[[-42 -10 -26  73   8  -4]
 [-26 -20 -40  70  -3   0]
 [-48   4 -17  84  -9  -6]
 [-33 -37  91 -12  50 -34]
 [-15 -23  63 -11  40 -49]
 [-43   5 -11  77  -6  -3]
 [-13 -16  63 -14  41 -50]
 [-30 -43  63  -8  46 -33]
 [-13 -23  61 -14  42 -49]]
->
[[  8  -4 -42 -10 -26  73]
 [ -3   0 -26 -20 -40  70]
 [ -9  -6 -48   4 -17  84]
 [ 50 -34 -33 -37  91 -12]
 [ 40 -49 -15 -23  63 -11]
 [ -6  -3 -43   5 -11  77]
 [ 41 -50 -13 -16  63 -14]
 [ 46 -33 -30 -43  63  -8]
 [ 42 -49 -13 -23  61 -14]]

[[  4 -13  68 -12  34   0 -20  -1 -32 -48  23  -2  20  16]
 [ -3 -27 -34   4 -15 -15  14   1   0 -29  -2 -14  11 -30]
 [ -5  26 -34 -16  29 -12  12  15  -4  23  53   0 -14 -20]
 [  3  -5   9  13  -7  -2   8   1  17  -8  22  19 -26  29]
 [ -1  17 -15  23   2  -5   3   3  -4 -35  24   9   2  30]]
->
[[ 20  16   4 -13  68 -12  34   0 -20  -1 -32 -48  23  -2]
 [ 11 -30  -3 -27 -34   4 -15 -15  14   1   0 -29  -2 -14]
 [-14 -20  -5  26 -34 -16  29 -12  12  15  -4  23  53   0]
 [-26  29   3  -5   9  13  -7  -2   8   1  17  -8  22  19]
 [  2  30  -1  17 -15  23   2  -5   3   3  -4 -35  24   9]]

[[ -3   1  -3]
 [  9 -22 -64]
 [  6 -16 -45]
 [ -8  15  65]
 [  9 -11 -45]
 [  4  -9 -22]
 [-13  19  67]
 [  7 -14 -44]
 [ -2   2   2]
 [  9 -20 -70]
 [ -9   5  21]]
->
[[  1  -3  -3]
 [-22 -64   9]
 [-16 -45   6]
 [ 15  65  -8]
 [-11 -45   9]
 [ -9 -22   4]
 [ 19  67 -13]
 [-14 -44   7]
 [  2   2  -2]
 [-20 -70   9]
 [  5  21  -9]]

[[-84 -72  73]
 [ 32  64  40]
 [ 64  47 -71]]
->
[[-72  73 -84]
 [ 64  40  32]
 [ 47 -71  64]]

[[-13 -22 -15 -26]
 [-30 -47 -13 -25]
 [ 11   4 -31   5]
 [  6  21 -13   9]
 [  5 -23 -43   4]
 [ 18  37  -3  19]
 [-30 -55 -44 -14]
 [-18 -51 -68  18]
 [ 10  -1 -37  29]]
->
[[-15 -26 -13 -22]
 [-13 -25 -30 -47]
 [-31   5  11   4]
 [-13   9   6  21]
 [-43   4   5 -23]
 [ -3  19  18  37]
 [-44 -14 -30 -55]
 [-68  18 -18 -51]
 [-37  29  10  -1]]

[[ 55  41 -57  35]
 [-53 -47  48 -40]
 [ -9 -16 -11   2]
 [-44 -85 -54 -31]]
->
[[-57  35  55  41]
 [ 48 -40 -53 -47]
 [-11   2  -9 -16]
 [-54 -31 -44 -85]]

[[67 55 55 36 60 61 32]
 [48 56 48 93 66 28 46]
 [58 51 44 50 48 40 49]
 [55 45 35 76 51 51 41]
 [40 37 54 29 65 48 56]
 [38 39 60 53 81 56 58]]
->
[[61 32 67 55 55 36 60]
 [28 46 48 56 48 93 66]
 [40 49 58 51 44 50 48]
 [51 41 55 45 35 76 51]
 [48 56 40 37 54 29 65]
 [56 58 38 39 60 53 81]]
---
[[  1   0   1   2   4  12   4  -2  12   0   2]
 [  1  10   9   1  15  11  12  11  26   1  -3]
 [ -4   3  13  -5  -2  39  42  64  90  59  23]
 [  6 -18 -11   9 -10   8 -12 -12  -2  11   8]]
->
[[  1   1   4   4  12   2]
 [  1   9  15  12  26  -3]
 [ -4  13  -2  42  90  23]
 [  6 -11 -10 -12  -2   8]]

[[ 64   5  38  64 -78  24  46   3  60  59]
 [ 30  13  24  31 -49  19  26  12  27  27]
 [ 46  29  -6  47 -69  13 -14  29  43  43]]
->
[[ 64  38 -78  46  60]
 [ 30  24 -49  26  27]
 [ 46  -6 -69 -14  43]]

[[  9  -2  -7   3  -4   8   3]
 [-17   0  14  -2   9 -16  -2]
 [-18  -1  14  -2   9 -17  -2]
 [  2  78  -2 -67  -1   2 -67]
 [-41  -7  34  -1  21 -39  -1]
 [ -4   7   2  -7   2  -3  -7]]
->
[[  9  -7  -4   3]
 [-17  14   9  -2]
 [-18  14   9  -2]
 [  2  -2  -1 -67]
 [-41  34  21  -1]
 [ -4   2   2  -7]]

[[  4  37  14  -6 -35   7 -19 -35]
 [ 59  21 -55 -38  64  36 -76  64]
 [ 17 -16  -4  -5 -17  44 -27 -17]
 [-11  -2 -17  43  24  32 -43  24]
 [ 34   4 -28  -1 -92 -43  50 -92]
 [ 32  57 -56 -70  41   2   0  41]
 [ 38  82  49  12 -63  45 -13 -63]
 [-57 -12 -30 -27   3  10  11   3]]
->
[[  4  14 -35 -19]
 [ 59 -55  64 -76]
 [ 17  -4 -17 -27]
 [-11 -17  24 -43]
 [ 34 -28 -92  50]
 [ 32 -56  41   0]
 [ 38  49 -63 -13]
 [-57 -30   3  11]]

[[ 24  -9  48   0 -13 -38 -36  64  21  41 -36]
 [-22  -9  28  11  24  25   2  14  66 -29  64]
 [ 15 -15  45   8  10  -6 -19  51  52  31 -15]
 [ -1 -16  28 -16  12  16   1  -2  40 -14  62]]
->
[[ 24  48 -13 -36  21 -36]
 [-22  28  24   2  66  64]
 [ 15  45  10 -19  52 -15]
 [ -1  28  12   1  40  62]]

[[-53 -21  51  -5 -45]
 [-21   9  -9  -3  -8]
 [-70 -15  49 -12  66]
 [-64 -18  39  -6  66]
 [-11 -26  27  10  37]
 [  3  -8   5 -22 -33]
 [-33  -2   6  -2 -17]
 [ -4  -3   2 -26 -41]
 [ 41  50   3 -19  53]
 [ 10 -25  51  10 -21]
 [ 41  50  19  -5  26]
 [ 14 -21  -4 -21  -4]]
->
[[-53  51 -45]
 [-21  -9  -8]
 [-70  49  66]
 [-64  39  66]
 [-11  27  37]
 [  3   5 -33]
 [-33   6 -17]
 [ -4   2 -41]
 [ 41   3  53]
 [ 10  51 -21]
 [ 41  19  26]
 [ 14  -4  -4]]

[[ 28 -20  -9 -15 -32   3  -1 -80 -45 -19   5  12  13 -44  25]
 [ 23  15  31   1  -5 -26   1  22  13  18 -17  -8  19  26  -3]]
->
[[ 28  -9 -32  -1 -45   5  13  25]
 [ 23  31  -5   1  13 -17  19  -3]]
